Families of rows that turns and mirrors carry onto each other, the same ones carrying the whole set onto itself: the rest of each named row's family, in list order
6 families of 6 rows
K_222: [  7  37  -3 -12  -4  18  21  -7 -18  27 -13  18  -6 -44 -20]
K_849: [ 18  25   7 -23   9  20   2 -39  -4  -4 -29  17  11 -11 -30]
K_922: [  0  29  15 -16  -1  28  13  10  -7   1 -10  11 -31 -60 -24]
K_985: [  8   1  35   0 -21   4 -20  19   3  17  17  26 -30 -46  20]
K_380: [  5 -35  18  -5 -16   2   6  17  25 -17 -26 -29  -8  13  19]
K_43: [ 23 -17  13 -38  23  -7  -2 -16  -1 -10  -8 -21  15  16 -25]
K_123: [ -1  36  14 -23 -13  12  13  -1 -14  11  -1  20 -31 -59  -8]
K_672: [ -2 -38  24   2  -9  -4   5  -1  24 -15 -22 -12  -1  26   9]
K_885: [ 20 -11  14  25 -21  -6   4  13  -7  -5  21   8 -27   7  36]
K_445: [  9  11  15 -23  18  17  21 -32   8  13 -30 -13  10 -15 -36]
K_310: [  8 -39  21  -2  -2  -3 -17  -5  14 -18   4 -18 -20  19  25]
K_144: [ 19   5  35   8 -14   5 -20  17  -6  31  25  12 -19 -46   2]
K_31: [ 11  26  11  -5 -21  11  -6  19   3  33   6  10 -42 -48  14]
K_275: [ 19  32  -4 -23  33  13  15 -13  -3  -5 -29  14   4  -5 -25]
K_233: [ 31  -8  -4   5 -21 -13 -21  20   2  -7  10   3 -47   7  25]
K_635: [ 12 -18  28 -36   5  -5   0 -21  -9 -22 -30 -33   9   5 -18]
K_647: [ -1 -23  12  -5  -7 -10 -10  18  18 -33 -20 -23  -7  15  26]
K_934: [ 17 -41   3 -19  -4  -8 -13  25  16 -33 -11 -21 -11   8   1]
K_62: [ 12 -21  21 -22   2  -7  10 -20 -14 -14 -12 -26  18  18 -31]
K_487: [ -1 -32  11 -13  13   9  17 -17   1 -31 -25 -17   9  13 -14]
K_739: [  7 -39  26  -1  -9   2 -14  20  27 -27 -17 -19 -12  11   6]
K_406: [  5 -24  13   2 -27  -2 -21  28 -15   1  21   2 -31 -21  32]
K_587: [ 20  35  13 -16  -7  26  23   7  -1  10 -13  21 -34 -43 -31]
K_585: [ 31  12   8   2 -19  -8 -27  28 -24  33   4  15 -24 -33   0]
K_618: [ 20  19  26  -9 -22   3 -32  20  -7  33  14  17 -16 -40  10]
K_649: [ 10 -31  33  11 -20  -7  -1  12  -9  -8  18  10 -32   6  29]
K_976: [ 16  -5  16   8 -22  -3 -10  18 -14 -17  20  11 -44   5  32]
K_823: [ -1  36  -2 -27   9  25   3 -40   3  -1 -23   6  -1  -8 -20]
K_482: [ 11  37  -2 -17  10  14  15 -29  16   0 -29   6  12  -3 -24]
K_543: [ 25  35  15 -17  10  11   9  24  -8  22 -28   6 -27 -46 -25]
K_154: [ 16  10  22   1 -24   5 -14  39  -1  33  19  18 -17 -39  -6]
K_710: [ 10  39  13 -27 -10  17  24  17 -12   9 -18   3 -21 -53 -22]
K_461: [  1 -19  15 -36  -7   3   4 -22 -16  -3 -22 -32  21  11 -18]
K_586: [ 14  -2  14   8 -22 -18  -9  23  -6   4  28  -2 -31  11  31]
K_511: [ -8  35   2 -29  -2  10  10 -33   8  14 -27   5   8 -26 -25]
K_721: [ -9 -11  14 -26  -5  -4  26 -25  -5  -6 -30 -24  12  10 -27]

The rest of the family of K_62: K_739, K_618, K_976, K_482, K_710
The rest of the family of K_587: K_849, K_635, K_647, K_154, K_586
The rest of the family of K_922: K_380, K_885, K_144, K_823, K_461
The rest of the family of K_672: K_985, K_123, K_649, K_511, K_721

Families of rows that turns and mirrors carry onto each other, the same ones carrying the whole set onto itself: the rest of each named row's family, in list order
5 families of 8 rows
K_755: [-14  17 -16 -27   4 -15  10   7   2 -12  -2   4 -18 -25 -21  20  -8 -18
 -59  33  22 -12]
K_138: [  1   0  -2 -21 -20  -7  28 -18  13 -10  62   7 -28 -34  14  12   9   7
   0 -32  18   4]
K_857: [  0  33 -12 -17  21 -19  13 -17 -32  20  17 -16   4 -17 -14 -33 -12 -21
 -19  23 -32 -16]
K_761: [ -5  22 -10  10 -17  13  25   6 -11 -32   4  18 -47  13 -21   3   0   0
 -36  -5  25 -14]
K_87: [-11   6 -31 -26   2  -9  -9  -5  31 -17 -18  10 -11 -24  13 -11 -10 -44
 -32  23  28  -9]
K_841: [-35   3 -17 -18  11  -7 -14 -31  19 -23 -25 -17  12 -29   7 -24 -27 -23
   8  -7   0 -26]
K_716: [-31  34 -32 -19  -5   9 -12 -10   9 -12 -20  19   0 -16  -4   7 -35 -46
 -25  14   1  -8]
K_374: [ -4  18 -42 -15   1 -17  18  -9  23  10   2  30 -19 -26   0   8 -28 -50
 -36  26 -31 -19]
K_349: [-25  19   9 -10  20 -29  14 -26  14 -42 -28 -13 -10 -33 -14   8 -26  -6
 -10   7   0 -32]
K_665: [-22   1 -27 -53  11 -24 -21 -21   6  26  20   2  11 -27   3  -6  -3 -29
 -15  13  -1 -14]
K_330: [ -8  -3 -27  53 -19  25  12  13  15  -6   1   2 -39 -11  -6  -5   3  26
   1 -13  -1  -7]
K_622: [ 27  -7 -30  13  -6  -9  56 -13  13  -9  29  -2 -17 -19   2   9  19   5
   1 -32  11  17]
K_681: [-34  19 -19 -30   0 -15 -31  -9  15  15  15  23 -11 -12   4   4 -33 -37
 -12  28 -17 -17]
K_732: [ 24  16 -13 -19   7 -21  42 -26  21 -11 -11  12  -2 -20  -7  -9 -13 -34
 -32  26  -8  30]
K_489: [-13   0 -11  16  -4 -18  12   4  21   3  16  16 -50 -37   3  14  20  10
   8 -46 -16   0]
K_601: [-21 -13 -15   3 -15  17   4  10   5  -3   8 -14  -4  -8 -15 -46 -39  -7
 -32  32 -25  17]
K_75: [ 49  -7 -17   7  14   5  34 -42 -10  -2   7  24  -7 -22 -16  13   8  13
 -14   7  -8  17]
K_556: [-29 -26  -4 -11  -9  -1   9 -32  29 -18  -8 -13  19 -13 -29   9 -40  23
 -12  31  -8   3]
K_185: [  4 -22 -10  25  -5 -20  31   3  25 -15  41  -9 -39 -20  13 -11   7  13
  20 -31  -5  -3]
K_852: [-23  -7  17 -17   9 -36  10 -13  28 -22   1  -5 -17 -36   3 -35 -29 -20
  -1  -8 -42  15]
K_996: [  1  18 -29  31   3   6  20 -23 -15  27  19  -6 -11 -15 -16   8  15  31
  20 -23 -21 -19]
K_214: [ -1 -31  -7  24  -8  25  -2  17  -6 -22  12  13 -44 -30 -10 -21  -9  15
 -28  -7  -9  11]
K_393: [  0 -17 -35  30 -17  18  31  13  -5  -5  40 -20 -21 -11  -6 -16   6  19
  -1 -27   4   2]
K_839: [ 25   5 -11   0 -17   8  38 -44   8  -2  56   0  -6 -10   8   9   1  23
  12   2  22  -6]
K_453: [ -3  19 -12  12 -16  25  29 -27 -16 -21  42 -20 -10 -18   3 -11  -8  21
  13 -24  20 -25]
K_481: [-25  -1  10 -24  -8 -24   1   1 -10   7  53  22 -46   2 -17   6   7  11
 -14 -20 -13 -13]
K_991: [ -1 -24  -1  -8 -25   2  29 -37  19  -6  28  24 -10  22 -28  16 -11  33
  -3   3  -6  19]
K_909: [ -9  22  11   8   6 -10  31 -46 -10 -31   0   3 -17  10 -21   2 -10  19
  21 -25 -10 -31]
K_106: [ 16   7 -10  26  22  16   4 -17 -46  -1  14  -3 -22 -24 -17 -22  -1  19
  -4  -3 -22 -28]
K_227: [-34   1 -28 -30 -13   6 -15 -30  25   8   1  21  19  -9  -9  12 -45 -22
  -7  20 -20  11]
K_588: [ 27   2 -31  20  -8  -7  32 -18  24  25  18  24 -25 -14  -6  30  25  18
   0  -2  -1  13]
K_687: [-34  -8  -1 -36   5 -30 -12 -10  -4  21  35  -8   0 -21 -25  10 -17  12
 -24  31 -17 -21]
K_888: [-26  -7 -36   9 -10   8  10 -22  30   0  -6   8   1 -14  -8 -14 -59 -18
  -7  26 -50 -20]
K_600: [-28  25 -14 -11   7  -9 -13 -41  23 -11 -17  13   8  -9   2   2 -47 -29
  13  22 -20 -24]
K_255: [ -5   3  -4  11 -28  15  19   3  13 -32  46  -2 -44 -22  18 -10  -5   9
  -5 -15  32 -15]
K_520: [-27  14 -31  -6   2 -10  20 -16  29 -20 -22  17 -14 -38  -2  -2 -44 -43
 -16  -7 -43 -19]
K_359: [-22   6 -46 -19  -2  -4   8 -19   4  32  19  13   7 -23 -15   0 -37 -26
 -20  18 -53 -19]
K_21: [ 25   8 -29  26   8 -12  39  -9 -11   8  45 -16 -22  -8   2  -7  20  12
  12 -13   2 -22]
K_364: [ 14 -28  14  -5  16 -25   9 -19  12 -13  23  29 -40 -43   1   2   4   8
  -1 -22 -29  14]
K_776: [-17 -20 -33 -19  -7   8 -15 -35  27   8   0  -6  29  -4  -2 -17 -28  -6
  -4  39   5  -5]

The rest of the family of K_481: K_857, K_761, K_732, K_601, K_852, K_991, K_909
The rest of the family of K_716: K_622, K_681, K_185, K_393, K_227, K_600, K_21
The rest of the family of K_665: K_87, K_841, K_330, K_489, K_996, K_588, K_776

Families of rows that turns and mirrors carry onto each other, the same ones carrying the whole set onto itself: the rest of each named row's family, in list order
4 families of 8 rows
K_542: [ -6  -8  19 -41  32 -17   3  -1   1  -8 -39  21 -34  83   6   5 -18  27
 -14  23 -28 -43  -1  36 -50]
K_529: [-25 -24  11  10  18   0   9 -16 -12  -1   3   5 -14  20 -44   7 -11  -4
 -55  33  26 -43 -24  43 -19]
K_289: [ -5 -33  15   2  20  -5  30  -1 -16  -9 -12  -7  -2  13  -3  23 -10   5
 -69  10  21 -41  -9  13   5]
K_478: [-11 -32  15 -10  24  -4  23  -8 -13 -32  -2  -9 -15  13 -16  -1   6  -4
 -59  21  26 -46 -15  18   7]
K_928: [-13 -17  23  28  31  11  -5 -19 -19   0  -6   2 -30  21 -46  14 -12  -4
 -46  44  15 -56 -14  21  -4]
K_552: [  6 -40  19   2  33  -1  32   0 -21 -30 -23 -10  -3  15 -11   0   0  16
 -59  25  27 -55 -13   5   0]
K_834: [ 13   1   6 -26  25 -20 -12 -11   4 -26 -31  34 -30  65   4  25 -33  13
 -20 -26 -12 -53 -13  13 -56]
K_361: [-26  -4   7  -9  15  19 -10 -22  16 -21 -30  10 -27  13   7  11 -30  17
   6  11  15 -45  -5 -59 -47]
K_919: [  5   8   4 -26  25 -16 -13   9  11 -18 -31  32 -28  75  -9  31 -45  20
 -23 -18  -5 -42 -10  13 -63]
K_677: [-33  -9  -1   0  14  23  -2  -2  18   5 -21  12 -16  14   2  16 -22  10
  10   4   1 -31  -8 -65 -33]
K_473: [-11  -8 -11 -19  46  27   4  25 -43 -38  12  41 -19  18 -30  26  -5  -3
   0  61  -2 -16 -10  -1 -15]
K_830: [ -6 -44 -24 -30  41  12  37  27 -30 -32  -7  43 -15  27 -28  21  24  33
   3  37  26 -29 -10   4 -39]
K_498: [  8   4  -4 -28  29   0  -2  12   1 -19 -24  28 -53  59  -2  27 -42  30
 -22 -17   1 -60 -19  11 -69]
K_892: [-16 -28   7  28  19   6   6 -21 -20  18  -6   1 -13  21 -34  23 -10  -2
 -55  17   9 -48 -11  27  -8]
K_535: [-21 -26   9  16  19  -3   7 -17 -11  -9  -4  -1 -21  17 -51   3  12   1
 -50  31  13 -50 -16  33  -3]
K_413: [ -3 -29 -24  -9  43  17  20  32 -48 -39 -14  32 -12  13 -36  23  20  25
   9  40   2 -20 -19   0 -26]
K_906: [-38  -1   4  -2  15  25 -16 -12  20  -5 -30  13 -28  22  17   2 -18  26
   3  23 -13 -37  -9 -53 -47]
K_980: [-19 -40  20  -6  21  -8  31   4 -13 -19  -9 -12  -7  22 -12   7   1   2
 -49  18  35 -41 -23  33  -1]
K_28: [-12 -10  -3 -22  45  17  -8  30 -24 -52  18  45 -26  39 -26  11   3   2
  14  57   9 -12 -15   8 -22]
K_910: [-31   2  -3  23   9   7 -12   8  28 -30 -32  20   4  35  16   1 -13  39
  -8  23 -18 -40  -2 -44 -44]
K_468: [-27  -3 -11  25   7   6   3  13  27 -12 -20  29  22  31  -9   9 -21  23
  -6  18 -12 -35   4 -54 -34]
K_936: [-22  -3   0  20   4   5  -8  25  40 -14 -20  20  -1  35   7   6 -20  37
   0  35 -16 -30   3 -44 -46]
K_299: [-32  -5   6  27  10  -4  -3  -1  29 -23 -36  23  16  44  -6   7 -14  31
   5  35 -10 -49  15 -40 -35]
K_709: [ -3  -3  24 -32  27 -30   1  -5  12   4 -47  36 -26  73  -4  25 -17  20
 -12   5 -32 -48   1  17 -41]
K_287: [-21 -16  -6   2  15  26 -12   0  24  -3 -15   8 -24  24  17  -1 -23  24
  12  15  -5 -33  -9 -54 -58]
K_522: [  8   5   5 -24  22 -15 -16   3  -1 -36 -32  21 -47  66   0  19 -30  30
 -21  -6  -7 -45 -21  35 -63]
K_240: [ -3 -15  -6 -12  40  20  14  34 -39 -30  18  44 -21  32 -22  29  -5   6
   4  56  13  -6  -5  10  -6]
K_332: [-11  -8  14 -23  37 -11  14  24  10   4 -33  29 -25  92   2  18 -24  28
 -10  19 -29 -58   7  21 -43]
K_328: [-19 -10  -7 -13  39  21   1  25 -21 -34  27  54 -32  39 -35  40  -4  -2
   4  55  21 -25  -5  13 -21]
K_163: [ -5 -29 -17 -29  40  10  14  27 -28 -41 -12  41 -25  22 -41   3  25  33
  13  46  11 -14 -22   3 -42]
K_798: [ -7 -12  15 -39  34 -17   5   6   8   9 -44  25 -21  88  -3  21 -27  21
  -7  -3 -20 -40   2  12 -51]
K_394: [  6 -31 -27 -11  38  19  24  25 -48 -23  -1  42 -20  18 -38  20   9  30
   4  40  18 -11 -15   7 -33]

The rest of the family of K_906: K_478, K_919, K_535, K_910, K_240, K_798, K_394
The rest of the family of K_892: K_542, K_289, K_677, K_28, K_468, K_522, K_163

